In the rows, zero is written as 128.
which system made each run:
Nufid, run 1 (8 x 22):
[[112 149 141 167 149 150 112 152  72 144  46 124  98  88 143 116 130 126
  110 131  82 132]
 [112 174 114 114 158  98 163 191 116 168 177  94 140 169 149 123 166 106
  106 103 122 136]
 [100 156 152  90 107  87  89 121 193 120 133 179 126 145 136 189 114 139
  124 137 134 153]
 [ 83 123 131 149 108 168 115  94 139 165  76 112  81 109  95 101 141 153
  125 170  96 167]
 [126 108 112 136 120 146 178 141 140 162 210  90 135 169  98  98 172 138
  130 130 156 108]
 [140 101 144 112  98 129 122  94 169  70 157 158 154 125 126 176  91 140
  174 134 179 125]
 [151  90 104 138 128 165 118  72  94 108  66 112 115  82 114  76  96 125
  141 142 109 140]
 [175 106 114 148 158 123 156 163  77 137 167 114 152 142 127  91 157 111
  103  96 127  60]]
misok, run 2 (8 x 22):
[[123 127 126  71 132 117 169 101 197 143 180 116 160 193 117 136 154 138
  121 109 128 140]
 [182 106 158 140 133 124  80 102 157 103 117 194 111 107 138 129 120 124
   94 131 136  67]
 [144 122 143 169 155 204 183 120 104 135  96  75 120  98 144  91 149 124
  147 126 133 126]
 [136 131 120  77 143 104 177 132 169 140 194 111 173 192 131 137 155 127
  121  96 134 124]
 [184 127 160 119 144 113  86 108 155  97  98 193 121  99 162 143 105 112
  105 122 136  89]
 [133 139 132 167 167 201 172 118 112 134  81  73 108 111 149  87 145 117
  119 122 110 139]
 [120 149 135  99 141 107 167 155 174 153 198 117 155 191 133 146 171 129
  108 104 137 118]
 [164 135 176 118 131 124  90 102 177 102  98 193 115  95 159 162 109 125
  124 138 149 109]]
pav, run 3 (8 x 22):
[[179 105 134  93 160 159 166  64 181  87 129 121 164 146 151 121 118 121
  134  99 138 118]
 [197 117 113 134 165 136 124 114 139 133 147 131 105 132 142  59 148  95
   68 115 127  83]
 [176 138 181 131 172 137 161 155 119 167  94 141 136  83 168 124 170 123
  130 115 131  88]
 [145 168 147  93 181 147 162 106 181 108  96 112 143 145 187 145 130 108
  117  93 112 155]
 [139 158 133 138 155 143 102 114 180 149 116 134  69 141 145  87 154 108
   52 138 104 129]
 [122 138 190 148 137 168 155 135 154 190  92 134 107  96 133 129 185 153
  131 150 127 116]
 [119 135 157  99 139 167 177  85 213 127 137 115 146 167 138 154 150 147
  136 119 135 147]
 [162 102 128 131 123 148 108  73 199 129 157 150  94 150 109  84 146 128
   79 147 137  99]]
Taba, run 4 (8 x 22):
[[115 127  97 139  84 103  78 135 110 135 159 127  79  93 104  97 100 116
  147 180 169 165]
 [ 87  96 111 103  94  93 134 140  84 189 121 123 150 134  67 119 149 168
  151 141  94 139]
 [ 82 111 101 160 105 144 118 130  77  62 120 118 159 158 106 168  82 146
  143 113 108 123]
 [130 133  85 147 104 106  88 151  78 102 158 115  97  91 129 103  81  94
  149 153 169 156]
 [105 124 106  83 111  59 123 160  73 194 121 126 142 115  97 113 142 141
  142 133  99 151]
 [ 68 134 108 141 121 120 108 144  81  89  94 128 155 168 111 174  97 145
  115 102  72 129]
 [100 159  98 174 107 121  75 161  97  92 150 120  79 113 135 124  85  98
  121 154 157 158]
 [ 92 138 120  98  92  68 106 164 108 202 143 137 111 112  93 117 145 142
  142 162 126 161]]
Gebe, run 5 (8 x 22):
[[137 148 141 173 166 149 169 193  78 158 134  97 129 124 152 109 172 114
  111 106 122  89]
 [159 167 157  84 166 110 150 137 167 103 128 139 156 125 192 170 116 103
  144  98 152 142]
 [132 139 116  95 145 128 101  75 187 141  93 138  95 151 128  92 134 124
   70 133  83 155]
 [105 145 160 173 132 150 144 177 123 199 136 122  94 126 118 113 192 141
  100 147 122 102]
 [137 142 178 115 128 146 171 133 180 121 156 132 149 116 159 177 138 134
  179 130 188 135]
 [166  92 115  87 121 135 116  42 197 120 134 144 118 142 108  87 121 130
  109 141 130 135]
 [147  89 140 167 128 148 133 137  90 180 116 133 110 104  92  77 173 146
  104 141 108  70]
 [154 124 166 138 154 162 192 146 110 109 124 110 174 105 165 160 134 126
  180 100 160 103]]
misok, run 6 (8 x 22):
[[134 122 129 108 107  72 128 175 109 204 175 139 119 103 105 104 166 129
  142 151 156 121]
 [105  99 149 103 108 123 127 102 111 110  65 155 175 111 111 183 100 169
  177 122 104 132]
 [121 117  66 163 122 154 107 104 107  63 151  93 110 162 113  92  84 106
  101 125 121 136]
 [150 138 122 122 126  73 123 194  84 185 173 128 116  94 130  99 153 107
  136 140 159 116]
 [ 99 129 150  85 124 110 140 120 110 125  58 140 173 110 132 184 110 158
  177 114  94 155]
 [ 98 137  75 155 125 143  88 109 124  68 135 109 107 178 118 115  88 110
   81 122  99 143]
 [129 151 133 154 117  95 107 199  97 181 168 134  85  93 127 108 152 110
  124 158 163 121]
 [ 84 126 155  87 108 120 149 116 130 152  74 130 160 109 116 178 126 169
  188 135 109 170]]
pav, run 7 (8 x 22):
[[134 129 101  88 122 108 169 128 148 105 204  96 166 160 134 135 115 113
  163 114 176 155]
 [168  98 104  95 116  65  65 106 117 123 126 182 124 120 107 102 106 122
   97 131 112 101]
 [134 109 133 175 145 166 150 145  43 115  71 103 144  90 132 120 121 132
  147 112 105 101]
 [115 180 113 114 156 109 162 181 126 113 178  90 148 162 172 151 127  96
  134  99 149 157]
 [129 153 129  96 118  65  53 127 146 135 103 181  92 107 137 132 106 118
   99 148 116 148]
 [ 82 123 131 161 125 176 137 119  82 144  48 100 117 107 109 122 130 157
  141 140  79 149]
 [ 72 158 125 146 118 137 162 169 147 128 198  93 137 191 124 161 150 134
  127 119 148 142]
 [131 117 138 106  83  90  67 107 174 123 151 185 104 109 109 146 101 138
  136 170 164 134]]
zunu, run 8 (8 x 22):
[[123 161 122 140 141 172 155 115 181 130 163  78  84 140 151  94 139 103
  122 146 163 177]
 [158 104 137  77 115  69 133 141 135 204 162 155 141 120 103 102 173 138
  129 137 138 106]
 [149  82 166 150 127 172 131  86 129  90  77 162 156 107 123 158 114 158
  147 119 120  79]
 [151 148 105 152 160 180 163 120 138  90 157  70 109 141 162  87 122  85
  118 116 156 146]
 [163 134 126  83 138  54 128 175  99 187 157 142 139 100 137 107 153 111
  134 122 143 121]
 [131 111 161 116 139 139 127 102 111 105  39 159 166 103 137 170 110 154
  147 107  87 112]
 [119 172 115 155 169 181 144 124 156  93 128  83 104 169 168 115 127  98
   84 110 116 151]
 [131 165 145 103 129  70 119 187 139 199 165 146 105 111 139 122 167 114
  118 145 149 135]]
Nufid, run 9 (8 x 22):
[[123 102 140 159  94 104  88 156  67 104 116 173 141  93 108 164  98 145
  153 136 136  87]
 [ 95 137  82 139 126 109 124 164  34 116 108  87 133 112 125 116  95 114
  150 122 107 164]
 [131 138  87 101 117  45  87 170  96 141 177 149 128 149 115 116 120 110
   97 123 122 121]
 [ 77 136 149 142  88  92  78 166  96 145 102 175 120 103 106 180 118 155
  141 153 116 129]
 [ 60 142  83 136 102 120 127 154  81 152 131  79 115 142  96 114 122 136
  143 146 109 188]
 [115 114  96 109  84  72  94 142 138 145 211 143 120 158  84 119 128 131
  124 151 154 127]
 [ 92  92 140 142  65 120  98 121 103 125 117 158 127  93  80 158 104 168
  179 168 147 131]
 [103  96  68 145 104 138 139 125  60 119 141  74 134 130  82  88 107 130
  155 135 121 149]]
zunu, run 10 (8 x 22):
[[106 150 136 115 104 137 140 125 165  99 158 114 130 116 147 166  97 123
  190 148 191 188]
 [149  98  81  72 119  89 103  74 138 154 126 129 120 137  90  64 123 126
  105 140 100 149]
 [124  97 145 195 124 158 121 155  74 130 115 145 130 130  99 129 149 152
  101 125 105  49]
 [108 153 134 146 124 156 161 149 127  79 159  94 144 126 157 172 100 116
  184 125 182 160]
 [151 128  77  55 126  59 101 101 135 137 139 125 127 130 122  84 104 104
  119 129 119 171]
 [119 105 137 167 131 133 101 142  72 145  72 153 123 119 100 120 143 151
   94 125  67  74]
 [ 80 159 144 173 132 179 165 160 130  86 144  91 140 152 152 184 121 132
  155 115 148 142]
 [134 152  95  63 115  63 100 118 170 135 172 133 114 138 132 116 109 104
  128 140 151 184]]
Gebe, run 11 (8 x 22):
[[112 111 115 161 132 153 130 131  46  82  66 110 155 108 128 145  89 134
  154 107  98 123]
 [124 153  72 126 151 115 135 156  80  82 155  80 146 158 152 117  90  89
  120  93 122 153]
 [121 165 111 100 135  52  71 169 101 125 116 161 121 131 147 147 103 107
   98 118 102 140]
 [ 48 175 135 136 121 131 104 147 121 136  69 121 106 136 130 164 119 143
  125 140  85 184]
 [ 63 164 112 144 101 128 129 160 154 128 194  97 105 173 117 146 132 128
  126 146 154 172]
 [112 121 137 113  75  82  78 132 157 137 170 177 110 114 101 156 112 144
  149 171 169 137]
 [ 87  83 126 133  75 151 118  84 117 131  98 130 126 109  71 130 111 172
  173 165 122 151]
 [117  79  94 165  97 151 148 131  81 101 183  99 152 152  81 117 116 141
  154 130 150 103]]
Taba, run 12 (8 x 22):
[[144 101  82  88 140 114 161 103 104  81 150  96 187 166 124 122  98 118
  147  87 121 133]
 [185 120 111 141 151  99  97 150  64  98 119 148 132  95 152 103 100  91
  110 109 129  87]
 [120 179 138 107 165 103 150 180  87 169  84 105 130  94 171 131 143 109
  142 114 108 167]
 [ 93 178 115  99 146  92 114 149 162 117 141 133 137 194 148 162 126 117
   79  99  91 149]
 [115 150 151 174 118 132  57 140 151 122 112 177  67 121 131 137 125 126
   74 157 121 106]
 [ 76 148 156 146 104 160 142 136 160 185 121 110  85 115 111 127 163 152
  145 171 140 169]
 [ 94  95 123 113  88 135 137  90 181 119 180 133 149 188  78 150 134 164
  134 136 136 124]
 [154  64 128 165  95 162 104  84 111  90 121 150 122  95  92 111  99 142
  147 152 151  89]]

runs to name:
run 13 (2 x 22):
[[114 178 159 152 131 137  95 144 197 108 152 157  82 145 162 161 130 112
   89 142 154 133]
 [117 132 163 118 106 135 110 100 198 181 122 153  78 111 111 114 161 147
  114 176 138 145]]
 -> Taba
run 14 (2 x 22):
[[ 80 105 129 100  86 134 126  83 157 171  98 125 119 128  77 125 137 172
  154 166 105 173]
 [110  74 111 163  81 138  96 106 124 109 164 149 128 160  62 123 123 159
  111 147 126  83]]
 -> misok
run 15 (2 x 22):
[[112 157 130  93 145  77 142 182  75 194  93 117 139 100 137 127 151 127
  144 120  99 155]
 [ 95 143 152 106 144 124 126 116 148 102  77 154 166 169 137 195 121 154
  109  93  73 122]]
 -> zunu
run 16 (2 x 22):
[[146  82 129  72  88  74 126 112 121 161 145 159 161 102  89 130 128 155
  179 145 149 125]
 [113  74 128 155 111 171 125  83 104  86  86 134 158 145  88 142 109 167
  135 118  91  92]]
 -> Gebe
run 17 (2 x 22):
[[ 76 105 113 143 106 149 174 141  83 162 135  78 149 144  80 119 152 162
  162 134 112 140]
 [139 114 130 143 110 116 123 147 126  66 193 151 161 154 130 176 102 124
  144 110 174  84]]
 -> Gebe
run 18 (2 x 22):
[[ 92 162 123  76 151 132 168 108 163 129  97  92 151 161 152 151 128 132
  140 106  98 193]
 [122 149 126 140 130 111  69 128 171 118 146 168  90 169 126 125 132 120
   47 131 105 101]]
 -> misok
run 19 (2 x 22):
[[134 170  96 111 158 132 120 110 162  65 135 105 118 158 173 128  88  83
  104 105 129 171]
 [126 156 126 118 133  80  94 168 106 200 115 141  86 102 125  88 160 116
   94 152 106 140]]
 -> zunu
run 20 (2 x 22):
[[162  81 124  94 109  80 133 132  78 128 134 153 180  94 109 138 109 139
  182 118 146 102]
 [146 113  99 144 150 157 121  92  85  53  76 111 145 125 142 117  75 112
  126  99 101 128]]
 -> zunu
run 21 (2 x 22):
[[143 161 178 161 143 141 142 186 116 156 125 134 102  72 169 140 152 113
  150 143 170 117]
 [118 155 132  51 146 109 155  96 177 141  91 114 146 133 151 143 125 129
  151 117 110 196]]
 -> pav
run 22 (2 x 22):
[[137 116 148  96 104 105 146 126 183 122 203 154 159 156 120 168 137 141
  158 127 181 112]
 [118  98 133 130 106 167 107  57 139  85  66 136 122  97 114 135  82 147
  159 152 120 157]]
 -> Nufid
run 23 (2 x 22):
[[160 138 108 161 160 114 122 179  90 132 166 124 117 148 141  90 149  95
   68 104 120  75]
 [117 153 170 128 125 109 133 178  91 135  96 145 141  72 160 182 116 133
  184 134 152 141]]
 -> zunu
run 24 (2 x 22):
[[193 115 102 139 139 113  98 122 133  81 179 149 118 139 141  96 103  90
   90 114 158  84]
 [157 135 169 119 148 118 141 156  98 190  75 143 121  57 149 115 159 130
  147 138 125 118]]
 -> Taba
run 25 (2 x 22):
[[178 102  95  85 146  83 102 103 108 155 111 145 125 119 113  61 130 113
   88 119  91 110]
 [110 141 162 163 157 153 153 170  77 151  66 125 144 119 141 150 160 146
  117 103  78  93]]
 -> Gebe
run 26 (2 x 22):
[[120 103 115  74 125 104 162 109 148 199 144 113 148 164  85  94 179 154
  116 126  93 133]
 [123  97 145 174 127 168 128 120 111  68 115 148 161 155 121 173 112 153
  120 102 111  64]]
 -> Taba
run 27 (2 x 22):
[[100 154 132 157 113  93  58 173  90  97 108 170 107 114 136 167  92 118
  108 135 117 121]
 [ 66 172 115 131 108 117 101 151 120 164 103 106  78 110 122 120 123 127
  132 165 115 204]]
 -> Taba
run 28 (2 x 22):
[[155 113 134  91 128  98 173 156  86 150 141 114 175  86 137 135 128 126
  201 120 165 135]
 [138 120  92  72 147  97 122  88 117  85  88 127 172 152 136 134  89 123
  123  88  79 148]]
 -> misok
run 29 (2 x 22):
[[113  75 111 112 107 152 130  57 134 147  84 122 130 136  71  90 132 164
  126 144  83 138]
 [132 101 127 196 127 162 153 169  73 122 172 111 140 142 107 117 149 134
  124 118 144  63]]
 -> Gebe
run 30 (2 x 22):
[[121 140 160  79 119  81 131 147 149 220 114 155 120 103 117 128 174 149
  134 150 121 142]
 [125  98 171 128 128 172 148  73 178 114  90 153 156 153 113 161 139 170
  123 119 102  94]]
 -> zunu
run 31 (2 x 22):
[[ 65 124 113 122  73 114  79 106 127 118 105 140 105 121  87 148  91 154
  153 169 120 181]
 [ 67  95  93 153  81 142 127 126  89 132 149 100 131 155  62 124 121 161
  148 148 116 138]]
 -> pav
run 32 (2 x 22):
[[129 115 115 143 110 157  92  82 119  63  85 128 106  88 132 127  62 120
  156 150 141 164]
 [138 120  82 119 131 114 150 143  93 182 169  76 108 125 108  49 153 111
  124 139 134 146]]
 -> Taba
run 33 (2 x 22):
[[116 153 119 116 168 156 141 103 118  88  51 101 145 137 162 140  99 120
  122  93  74 163]
 [145 166 103 157 153 121 114 167 137 117 188 113  88 157 157  95 136  80
   71 121 148 117]]
 -> Taba
run 34 (2 x 22):
[[120 120 129 180 101 150 117 147 141  84 210 135 118 160 112 148 121 128
  120 140 179  89]
 [170 113 137  92 117 112 135 104 139 155 130 129 116  58 136  97 120 117
  183 160 182 158]]
 -> misok
run 35 (2 x 22):
[[146  77  90 155 111 126 110 119 101 124 175 132 126 159  74  81 135 134
   88 128 120  70]
 [127 112 162 159 118 140 148 166  64 128 104 133 151  72 131 161 123 145
  191 132 154 105]]
 -> Taba
run 36 (2 x 22):
[[102 168 117  59 131  70 144 152 161 162 161 118 147 164 136 149 141 123
  132 116 124 180]
 [124 115 152 115 112 107  65  96 160 135  83 194 108 126 108 145 125 154
   89 144  91 105]]
 -> zunu
run 37 (2 x 22):
[[ 68 116 118 146 107 174 124  89 111 114  57 108 125 130  97 138 107 163
  143 141  81 166]
 [108 130  88 167 114 133 142 171  96 111 214  87 125 168 112 113 129 112
  123 125 160 118]]
 -> Gebe
run 38 (2 x 22):
[[177 147 131 120 182 131 121 124 102 103  61 131 127  92 183 112 106  94
  108  98 102 125]
 [149 166 145 117 185 109 137 168 116 158  98 133 131 140 170 119 164 107
   73  93  85 102]]
 -> Nufid
run 39 (2 x 22):
[[114 189 103 122 145 100  88 150 155  90 150 129  95 160 167 138  99  87
   83 120 127 162]
 [116 149 151 137 117  96  77 155 144 187 118 172  75 113 118 117 161 132
   80 161 112 119]]
 -> Taba
